In the rows, 128 means zero.
One turn sends every row of this set to another row. A few are shown first. Where does it send the rows asked after them?
pifu: [117 126 155  71 130 128 116 131 126 152 124 132 180 126 107 174 171 126
 126 125 130 125 129 147 101]
kugut: [128 158 115 124 144 130  94 146 159 151 132 148 156 130 134 165 125 126
 127 135 137  94 137 166  87]
rer: [162 127 128 139 105 123 128 129 153 127 124 138 167 136 133 138  94 117
 126 133 127 114 115 147  83]
Rimo: [132 106 127 123 145 144 112 150 124 120 115 133 154 140 131 138 151 142
 137 116 146 140 119 135  70]
Palu: [128 136 134 162 124 132 120 137 112 126  95 138 173 120 140 183 125 108
 151 126 146  91 133 160 102]
gud: [139 152 128 125 134 118 131 140 120 140 105 160 144  77 118 178 133 117
 128 150 129  93 135 143 137]
Neba: [129 134 164 122 127 133  96 125 131 157 116 169 152 120 135 146 136 123
 129 126 108  92 114 169 123]
nos: [127 126  98 130 131 123 122 126 156 117 111 146 151  72 129 165 139 120
 137 126 124 135 118 137 105]
tafog: [130 122 156 135 132 124 114 118 111 143 113 156 219 130 110 153 135 124
 113 122 130 115 123 143 112]
nogu: [143 136 100 117 129  88 117 128 133 109 115 130 175 120 113 164 134 115
 142 114 160 129 121 111 106]
figom: [119 136 153 109 114 122 132 136 110 145 110 141 165 147 135 175 107 133
 155 123 134  89 113 129  82]
sugum: [110 121 169 167 125 131 119 113 131 139 112 135 138 140 112 157 137 135
 151 121 131 110 125 130 109]
mif: [150 118 149 115  99 116 138 127 114 135  98 124 177 104 109 182 128 128
 138 126 121 102 142 122  78]
Vulu: [138 127 110 125 129 129 115 138 147 115 123 139 111  98 110 139 140 133
  99 136 112 113 126 141 112]
tas: [129 128 158 124 127 128 119 147 112 135 121 136  97 148 115 163 150 115
 126 124 120 104 121 133 108]
Topub: [127 113 147 137 134 142 125 137 156 140 100 128 176 106  89 140 151 147
 131 139 143 144 139 140 107]
leg: [118  99 157 101 133 122 142 119 106 126 115 124 187 130 117 171 150 134
 143 134 154 103 112 138 127]
nida: [133 130 136  94 101 121 139 108 133 121 118 145 166  89 104 166 125 123
 118 144 121 103 103 129 139]
nud: [146 143 121 128 136 111  90 148 148 129 113 146 149 102  85 170 168 122
 114 122 142 108 147 125 113]
Nideb: [142 103 150 125 143 121 138 159 102 118 110 134 172 153 107 182 147 134
 122 127 149 107 149 132 106]
nog: [135 120 120 109 117 125 143 113 123 114 130 141 166 116 135 150 122 140
 155 150 161 109 102 119 119]
suf: [121 135 157 123 113 136 120 145 136 148 105 113 155 162 107 169 106 119
 123 112 138 111 131 162  91]
zomi: [124 127 158  95 118 138 131 127 140 146 118 131 120 108 100 155 134 124
 107 136 100 103 118 157 121]
naze: [134 128 140 131 131 139 105 120 112 128 138 142 170 138  89 154 148 145
 116 134 158  91 125 100 106]
leri: [156 158 131 121 108 116 109 134 125 138 131 143 118 126 127 150 122 103
 135 115 123  94 125 143  83]
voso: [ 89 123 122 117 156 132 127 153 146 120 110 135 134 124 118 175 157 123
 126 122 145 137 123 149 125]
latat: [133 141 125 113 112 125  88 117 134 138 113 130 154  99 111 160 119 104
 109  89 122  93 114 156  99]
tudem: [119 109 137 110 136 132 137 125 150 118 128 148 160 116 103 159 157 122
  98 148 136 139 110 126 143]
tume: [148 111 120 104 151 122 127 140 140 121 140 162 187 128 129 154 164 131
 129 148 138 140 125 138 109]
vep: [130 123 115  84 125 130 125 133 161 136 120 142 185  99 121 168 101 122
 109 124 144  97 128 150 104]
savil: [137 157 115 114 124 136 126 139 142 137 128 133 165 122 103 151 138 145
 137 181 154 117 122 139 120]
gal: [143 119 105 138 148 116 104 142 127 102 129 152 145 126 126 146 129 109
  99 106 144  96 114 146 122]
vudif: [129 125 133 118 141 114 122 133 105 127 142 152 138 161 139 150 131 142
 137 132 144 102 110 110  99]
maf: [133 114 143 120 102 127 127 146 141 121  97 114 157 115 116 183 143 105
 124 126 113 107 131 186 116]
feme: [128 119 156 130 148 119 130 139 117 140 128 149 156 142 116 176 148 106
  93 100 106 125 136 145  88]

vep moves to nogu
vudif moves to tas
And these:
kugut moves to nud
rer moves to gal
suf moves to latat
leri moves to Vulu
gud moves to savil

One turn sends every row of this set to another row. A few are shown first. Where does it send the rows asked after them?
begi: [120 127 116 140 154  99 138 144 133  78 160 174 121 153 138 163 146 115
 119 174 130]
tev: [143 134 137 123 155 127 150 160 160 100 148 180 134 139 114 190 156 129
 140 137 142]
kife: [125 146 129 163 115 108 106 154 129  87 155 151 143 111 106 157 155 134
 139 169 112]
mito: [102 143 136 137 137 146 117 129 115  93 180 149 124 130 134 150 145 130
 164 127 156]
Tomun: [127 116 136 121 134 151 109 184 130  97 172 155 135 130  81 146 170 118
 135 123 143]
puva: [119 116 147 147 154 115 135 161 128  84 147 198 105 119  98 155 145 117
 137 122 139]
bapub: [137 128 134 124 126 142 124 140  98  59 147 177 142 161 113 168 141 149
 133 135 120]
Suz: [113 134 134 108 157 126 129 144 118  98 167 187 153 158 107 129 129 136
 170 164 119]
Vobe: [115 129 150 118 115 101 102 181 122 114 166 162 148 132 135 120 133 153
 145 136 122]
Sige: [154 142 110 114 117 127 129 145 121  91 181 173 159 141 114 172 138 160
 119 129 124]
Dudur: [116 137 137  99 122  89 100 167 124  90 145 165 147 139  99 145 159 121
 179 137 110]
daka: [126 130 142 103 129 108 116 152  94  79 145 186 112 162 116 164 149 155
 143 168 150]
Naz: [111 129 129 117 121 112 117 161 148  92 155 230 137 149  96 141 155 136
 129 138 150]
Novu: [111 125 120 111 146  91 170 165 138  97 172 191 139 138 105 157 149 155
 143 141 118]
megur: [120 167 122 120 135 111 116 162 120  80 175 141 128 132 116 158 128 118
 149 177 147]
gat: [165 153 119 108 154 111 126 181 114 103 174 171 138 117 119 149 157 158
 134 137 122]
pup: [123 123 125 114 154  72 117 135 136  99 173 188 149 126 124 150 152 149
 158 120 143]
pip: [105 121 128  94 130 154 125 148 120 112 140 161 155 131 119 154 146 141
 130 137 154]
fup: [111 146 156 105 113 140 123 188 118 103 163 152 118 137 121 138 170 138
 118 147 129]
fenu: [115 133 163 106 138 129 110 169 121  82 160 168 114 113 101 134 161 144
 145 101 147]
Rasug: [127 144 124 124 132 136  84 124 129  86 177 153 135 118 137 145 163 121
 136 133 118]
kez: [122 118 143 119 147  96 128 149 157 101 147 183 148 141 100 143 113 158
 140 130 139]
diruk: [ 98 147 144  99 122 110 118 176 109  83 168 198 171 158 109 153 158 131
 138 134 118]
nuba: [104 137 119 138  88 117 120 162 137  92 165 187 120 155  79 141 160 135
 127 129 140]
lapo: [130 152 136 124 124 138 146 132 110  87 164 159 140 107 135 146 147 116
 119 144 145]
Gosen: [104 130 145 124 128 103 103 158 111 131 157 179 139 113 136 141 146 139
 131 125 161]
tur: [116 128 135 124 126 102  90 169 140  71 163 170 153 148  84 147 174 159
 146 147 113]
pozuz: [131 146 107  90 151 116 120 169 103  95 164 182  88 140 126 145 153 143
 137 144 135]
vufir: [122 162  99 139 145 111 111 139 168  90 160 181 122 138 114 152 161 132
 136 159 149]
taf: [130 162 117 110 119 116 131 194 141  87 156 160 133 170 105 142 161 124
 145 120 136]
Romu: [131 136 129 133  95 128 121 162 123  70 137 163 136 104 106 150 175 116
 144 145 133]
viko: [114 102 130 140 164 134 115 165 118  88 174 180 116 114 129 150 136 115
 127 142 149]
Konur: [103 131 114 134 141 112 109 147 124 115 184 186 140 136 128 141 147 128
 159 126  88]
radu: [111 144 109 145 121 111 137 143 147  87 190 180 124 135 128 163 145 144
 168 141 106]
Bebat: [131 117 123 138 132 109 122 128 154  74 171 168  95 141 100 145 149 138
 125 146 153]

fenu moves to Bebat
pip moves to tev
Novu moves to fup
And these:
Tomun moves to vufir
bapub moves to Sige
nuba moves to kife
viko moves to Naz

One turn sends every row of this set to another row. A few are shown first. Where does it send the rows asked after them?
Piro: [135  86 125  98 129 137 127 126 102 145 110 128 114]
lafed: [128 112 112 151 125 101 151 125 137 154 126 107 134]
sen: [136 130 104  88 121 133 107 102 118 143 122 139 127]
pog: [121 107  95  91 118 140 163 122 123 118 136 117 127]
Disip: [144 109 101  97 134 114 131  96 116 151 126 152 149]
Vib: [127 137 108  86 124 146 109 108 117 128 120 128 134]
kif: [129 105 123 132 126 132 112 163 119 147 123 121 113]
kini: [123 124 113  95 143 145 134 111 115 115 120 125 167]
Digov: [163 116  98 134 130 132 125 123 106 138 139 166 150]
gem: [134  89 129 109 130 126 132 109 106 151 102 119 120]
Dize: [152 147  90 129 110 139 118 112 120 131 142 146 131]
pesut: [160 114 111 141 141 135 129 122 102 133 128 156 165]
Tere: [119 113 101 126 126 137 144 168 131 123 144 117 131]
kezit: [123 108 113 125 126 141 124 173 124 131 135 121 121]
vosu: [144 157  98 133 112 146 117 107 120 122 133 130 136]
popa: [122 116 101 144 125 110 163 135 141 139 138 107 140]
Bitub: [131  90 114  89 125 147 133 138 106 132 123 131 114]
vuzar: [147 101 125 152 118 113 145 138 133 107 139 119 154]
zofa: [125  98 101  86 120 147 147 135 114 121 134 126 118]
gez: [142 119 100  92 124 120 116  98 116 153 125 149 135]
mabu: [131  98 124 114 128 117 147  95 114 149 105 109 128]
gagor: [139 118 127 143 108 133 123 148 134  97 138 112 136]
sobi: [130 113 110  99 148 131 143 106 113 124 122 134 174]
larim: [144 119 126 140 101 130 111 147 132 106 138 116 121]
dev: [141 153 112 140 124 149 121 106 117 116 122 120 150]
Bamun: [132 109 122 149 126 104 131 130 128 163 117 112 124]
gogaf: [122 134 112  89 134 150 119 112 116 116 118 122 151]
bok: [161 130  90 129 117 133 121 118 115 137 145 162 136]
Zer: [125 106 111 112 124 118 163  93 122 138 115 104 133]
Fen: [118 117  97 133 125 125 160 152 140 125 146 111 139]
fiz: [121 110 100 102 120 129 169 104 127 125 129 108 132]
gom: [152 122 120 145 144 141 129 117 103 124 120 139 171]
Vume: [139 106 105 101 143 118 142 100 114 138 125 145 166]
momor: [151 114 125 142  98 119 106 140 133 121 137 125 113]
let: [155  98 124 155 115 102 141 133 133 121 140 127 147]
nemi: [157 107 123 147 101 107 114 134 132 132 138 131 119]
ramem: [143 139 119 145 137 148 125 110 108 117 117 124 165]
dup: [159  98 122 153 108  99 128 131 133 131 138 132 133]
Fev: [133 105 128 142 127 117 114 146 122 160 116 117 115]
Tepod: [142 110 126 147 115 126 137 145 135  97 139 112 150]

momor moves to nemi
kini moves to gogaf
And these:
pog moves to zofa
bok moves to Digov
Fev moves to Bamun

One turn sends every row of this set to another row. A few are shown first. Where does it send the rows asked after them?
debod: [125 147 118 132 140 150 114 131 109 132 167 121 129 176 157 130 151  94
 135  67 118 118 151 124 120 116 122 119 124 107 132 147 121 112  91 120
 148 132  99 121 111 141 149 132 141 154 127 138 151 121 105 126 104 127
 115 126 143 173 122 128 123 148 101 127 125]
Pomi: [128 141 161 113 113 154 148 117 117 135 161 103 133 151  98 136 139 111
 118  99 125 110 112 169 131 150 130 130 133 150 147 131 121  98 131 130
 123 126 129 139 141 156 127 111 172 149 128 149 118 111  97 131 103 132
 132 135 105 107  99 117  93 132 107 117 100]
sonuf: [115 138 154 116 133 126 118 164 134 121 165 145 142 140 138 117 122 106
 137 118 108 137 149 129 127 157 139 136 145 130 133 130 115 112 142 137
 129 114  98 126 169 127 109 139  98 166  97 125 151 118 108 146 116 129
 114  98 142 119 105 140 143 143 129 122 120]
Bod: [128 128 143 132 148 151 103 118  95 141 169 132 118 174 164 104 124 121
 116  96 136  93 151 123 135 124 137 118 115 101 120 154 129 136 120 104
 140 145 117 115 105 143 145 152  99 142 132 126 135 129  82 146 102 126
 123 109 129 171 128 125 159 137 112 137 124]
kunob: [113 114 118  99 127 113 130 120 120 145 143 111 139 124 118 120 125 111
 149 108 142 120 110 132 150 145 140  98 140  63 134 130 117 151 117 116
 120 137 112 108 133 152 107 111 132 153 143 130 132 137  91 131 111 132
 100 139 115 125 135 119 133 119 154 123 139]
neval: [145 138 156 132 131 136 102 144 143 158 159 106 144 152 165 148 149 138
 145 119 114 117 132 112 156 152 119 104 132 127 112 132 131 131 157 146
 131 135 127 115 166 167 134 150 118 140 137 130 126 117  97 134 126 138
 116 128  96 102  96 137 131 119 142 124 144]
Pevi: [150 148 130 122 127 113 115 156 121 146 140 117 167 155 151 158 152 125
 126 118 125 127 135 149 152 130 150  90 101 132 140 148 121 132 138 135
 152 154  91 123 143 135 116 148 142 136 143 121 127 129  83 127 110  98
  87 114 107 114  99 146 107 154 144 129 133]
Zus: [154 116 184 137 140 149 136 131 114 157 141  87  94 130 123 153 110 130
 135 118 142 111 171 142 101 147 150 135 121 116 131 128 140 126 124 144
 127 143 138 134 118 165 135 134 134 147 121 151 118 126  81 118 126 118
 132 146 111 143 115 138 131 143 124 132  87]
linud: [150 114 147 102 128 137 116 148 139 114 143 124 112 122 175 130  93 103
 143 124 113 126 152 142 152 160 118 144 133 129 146 168 118 113 121 140
 112 121 111 116 138 162 134 164  93 142 141 126 137 113 108 138 106 116
 128 130  96 120 125 117 122 152 123 138 127]
pigis: [145 125 157 110 120 106 120 150 127 151 192 133 124 141 112 133 114 106
 128  87 102 119 119 144 127 165 150 116 117 107 134 159 115 137  88 127
 151 106 111 118 114 127 132 135 109 144 125 123 101 158  89 140 116 142
 120 136 120 133 136 120  94 147 136 140  94]
Fud: [153 143 120 134 118 106 112 115 143 162 156 143 135 142 131 138 139 155
 125  89 110 138 117 122 129 115 166 120 140 108 117 163 126 167 116 115
 134 122 126 138 129 148 135 140 151 131 112 119 107 131  79 129 108 110
 145 130  91 146 138 121 105 151 144 135 146]
Zize: [148 153 170 128 134 170 135 110 133 137 168 117 124 138  98 150 139 131
 110 119 132 129 137 157 118 137 140 127 138 121 125 138 133  99 140 113
 123 117 122 131 162 161 139 132 171 146 127 153 113 113 109 126 126 118
 138 109 108 129  96 128 101 120 107 142  97]
Devu: [164 127 146 126 112 112 143 117 144 147 162 105 129 129 130 144 141 132
 122  73  99 130 120 152 133 135 157 115 154 141 131 140 131 123 127  98
 176 112 142 106 108 144 159 150 105 137 142 131 115 119 105 128 122 113
 126 129 102 135 137 128 122 150 111 118 148]
kobuf: [176 127 117 113 125 120 145 122 129 143 138 144 141 154 157 167 112 132
 123 114 118 146 110 137 155 166 141 135 109 146 152 151 113 122 135 124
 119 119 129 131 133 143  98 138  86 148 142 129 115 127 110 122 104 117
 111 131  93 127 125 125 153 159 103 136 109]
Fanuv: [157 140 150 115 153 135 103 143 116 148 172  98 124 123 103 135 121 106
 118 113 140 116 154 134 102 154 162 159 131 116 142 158 132 103 138 114
 112 140 123 151 116 177 137 127 141 159 127 163 137 110 111 136 132 129
 108 136 130 138 125 168 126 155 133 137 103]
fuma: [163 128 171 129 130 146 130 118 131 153 130  96 114 130 115 127 124 131
 144 121 136 105 137 138  95 144 163 128 101 120 124 152 146 113 130 138
 142 130 112 137 109 162 121 130 141 101 139 151 110 117  54 113 112 120
 126 151 109 129 124 119 145 153 119 118 107]
muda: [126 148 117 131 132 104 122 165 133 160 138 139 133 177 145 123 117 115
 139 135 139 130 140 150 140 143 139 118 118 133 128 139 123 144 137 125
 122 116  71 117 132 125  96 141 115 139 138 136 127 130  71 140 121 108
  88 108 116 143 111 127  91 147 123 133 103]
Zemus: [148 143 165 164 133 159 118 107 117 149 168  93 143 130 108 128  99 135
 114 130 118 126 154 146 104 147 154 130 130 114 135 129 109 141 161 137
 135 138 141 127 113 165 129 137 137 142 121 137 120  92 103 116 113 119
 132 111  94 135 109 154 110 110 112 124  85]
bib: [130 121 135 123  94 133 120 122 119 146 159 113 133 118 121 109 125 107
 153  95 120 117 132 136 110 134 139 134 129 114 126 159 112 124 131 119
 124 136 115 104 116 155  93 104 117 139 146 104 126 109  72 108  85 106
  62 153 134 138 103 112 112 143 110 126 145]
Zuvek: [149 135 143 129 130 143 110 134 133 160 153 126 138 124 161 149 124 154
 148 121  88 167 145 140 114 156 125 146 129 137 126 141 107 130 140 151
 125 135 116 110 114 154 113 141 114 136 120 146 166 119 109 135 110 115
 115 126  92 153 115 143 155 137 133 143 155]
Dad: [152 135 127 127 141 129 139 157 104 134 156 158 136 138 159 127 100  96
 120 126 115 116 120 161 123 170 145 122 119 153 116 145 124 112 148 115
 138 108 103 127 139 117  96 138  86 131 133 138 129 125  94 131 105 127
  97 133 109 136 112 121 128 149 124 108 117]
kosu: [132 134 137 109 141 127 131 132 133 159 148 109 124 127 103 122 119 115
 119 116 152 128 133 131  89 150 151 139 138 119 138 140 133 117 159 102
 112 154 108 158 113 166 149 128 147 160 165 153 147 125 114 124 120 124
 107 129 121 130 140 147 120 151 121  94 128]
Meka: [143 129 130 148 130 159 118 132  89 146 173 147 129 154 133 132 130 128
 136  99 126 103 152 130 153 141 135 127 112 106 125 143  99 127 119 114
 136 119 106 122 100 150 142 137 118 171 150 150 110 120 109 124  90 143
 131 128 109 176 131 114 146 116  93 110 150]
Votov: [142 151 140 135 149 136  83 159 135 146 182 135 132 140 144 146 126 124
 155 125 124 144 138 142 146 136 125 115 152 131 124 143 100 121 121 174
 123 109  84 111 127 150 107 142 132 148 117 122 121 101  67 117 106  96
 113 104 117 114 107 112 116 129 125 137 119]
kuz: [135 125 153  72 145 123 139 103 119 139 172 117 138 132 111 129 103 123
  94 103 128 130 117 155 112 138 158 124 138 118 139 144 127 127 131 133
 111 147 108 131 110 148 119 153 166 125 128 129 161 123  74 120 125  97
 116 112 123 128 122 130 134 133 111 148  86]
luk: [148 108 128 142 123 104 120 160 118 152 176 136 143 158 120 110 134 139
 142  90 111 117 125 141 124 138 170 130 140 133 124 144 122 117 135 112
 153 127 122 133 124 145 151 135 146 154 114 144  96 135  68 151  96 136
  91 115 132 125 116 117  87 129 139 147 149]
zod: [145 109 136 127 111 133 131 123 124 143 176 141 124 129 130 122 109 103
 108 110  90 153 119 137 120 138 143 144 145 142 127 130 113 158 131 106
 128 145 153 130 101 127 134 128  96 158 111 124 114 143  91 128 127 125
 117 140 137 143 144 116  95 153 104 138 136]
gefe: [132 144 139 105 122 127 147 116  99 166 163 125 143 124 110 105 163 143
 139  97 120 131 104 143 155 138 158 138 134 105 148 141 115 112 128 135
 143 124 123 104 122 132 116 141 127 140 145 153 142 118  82 118  81 107
  98 141 132 121 111 113 153 127 119 159 148]
timik: [149 119 116 108 118 152  87 119 112 139 183 135 136 162 159 126 126 115
 126  83 107 108 133 133 156 127 131 105 121  89 147 143 130 135 109 118
 140 145 117 133 121 154 141 134 152 178 120 131 126  99 114 125 112 110
  97 103 135 156 116 129 127 112  88 131 128]
peb: [124 144 123 126 129 131 128  93 110 151 147 131 144 129 151 107 129 123
 120 108 131 115 106 141 118 131 110 135 142 116 146 169 112 154 128 117
 118 125 143 103 120 155 114 127 122 155 143 142 118 125 103 121  75 120
 129 146 122 102 101  84 115 132 130 113 138]
situ: [135 125 142 140 121 131 113 109 110 161 175  99 145 137 107 118  98 148
 124 138 122 122 123 127 106 166 157 124 109 130 161 124 129 149 150 125
 126 135 133 137 130 155 102 110 152 153 115 157 101 106  83 120 105 114
 131 100  94 137 122 132 127 110 118 116  98]
selo: [161 134 116 118 126 124 114 146 128 169 104 120 159 137 163 147 130 144
 128 108 114 143 109 154 151 123 127 116 121 146 138 124 112 125 134 120
 128 142 128 138 116 131 117 134 131 151 108 135 137 119 114 122 120 118
  99 131  78 115 106 128 136 143 114 132 140]
vun: [155 127 145 119 132 169 112 112 106 135 154 145 150 172 132 126 143 127
 142  82  97 115 145 141 160 133 149 106 113 100 117 133 117 130 103 128
 143 133 126 125 126 158 122 121 131 134 108 127 108 125 107 129 113 147
 126 123 126 164 104 112 157 119  82 130 134]
laz: [121 120 138 121 126 109 140 115 118 158 162  94 125 144 133 126 115 139
 131 103 109 112 108 110  97 142 134 122 117 102 153 136 140 136 140 112
 152 107 111  73 151 136  90 131 115 140 134 125 137 128 111 130 103 110
 108 141 133 139 127  98 137 128 103 127 129]
Tefo: [154 126 138 105 165 126 129 119 139 136 168 135 138 131 113 125 122 119
 124 114 126 102 141 164  96 139 153 132 154 114 128 162 126 104 124 133
 105 147 126 139 133 164 128 156 166 148 111 144 141 104  81 119 140 110
 133 110 120 132 119 138 125 113 123 149  79]

Devu moves to zod
neval moves to Zuvek
timik moves to vun
And these:
kobuf moves to Dad
bib moves to kunob
fuma moves to kosu
Tefo moves to Zize

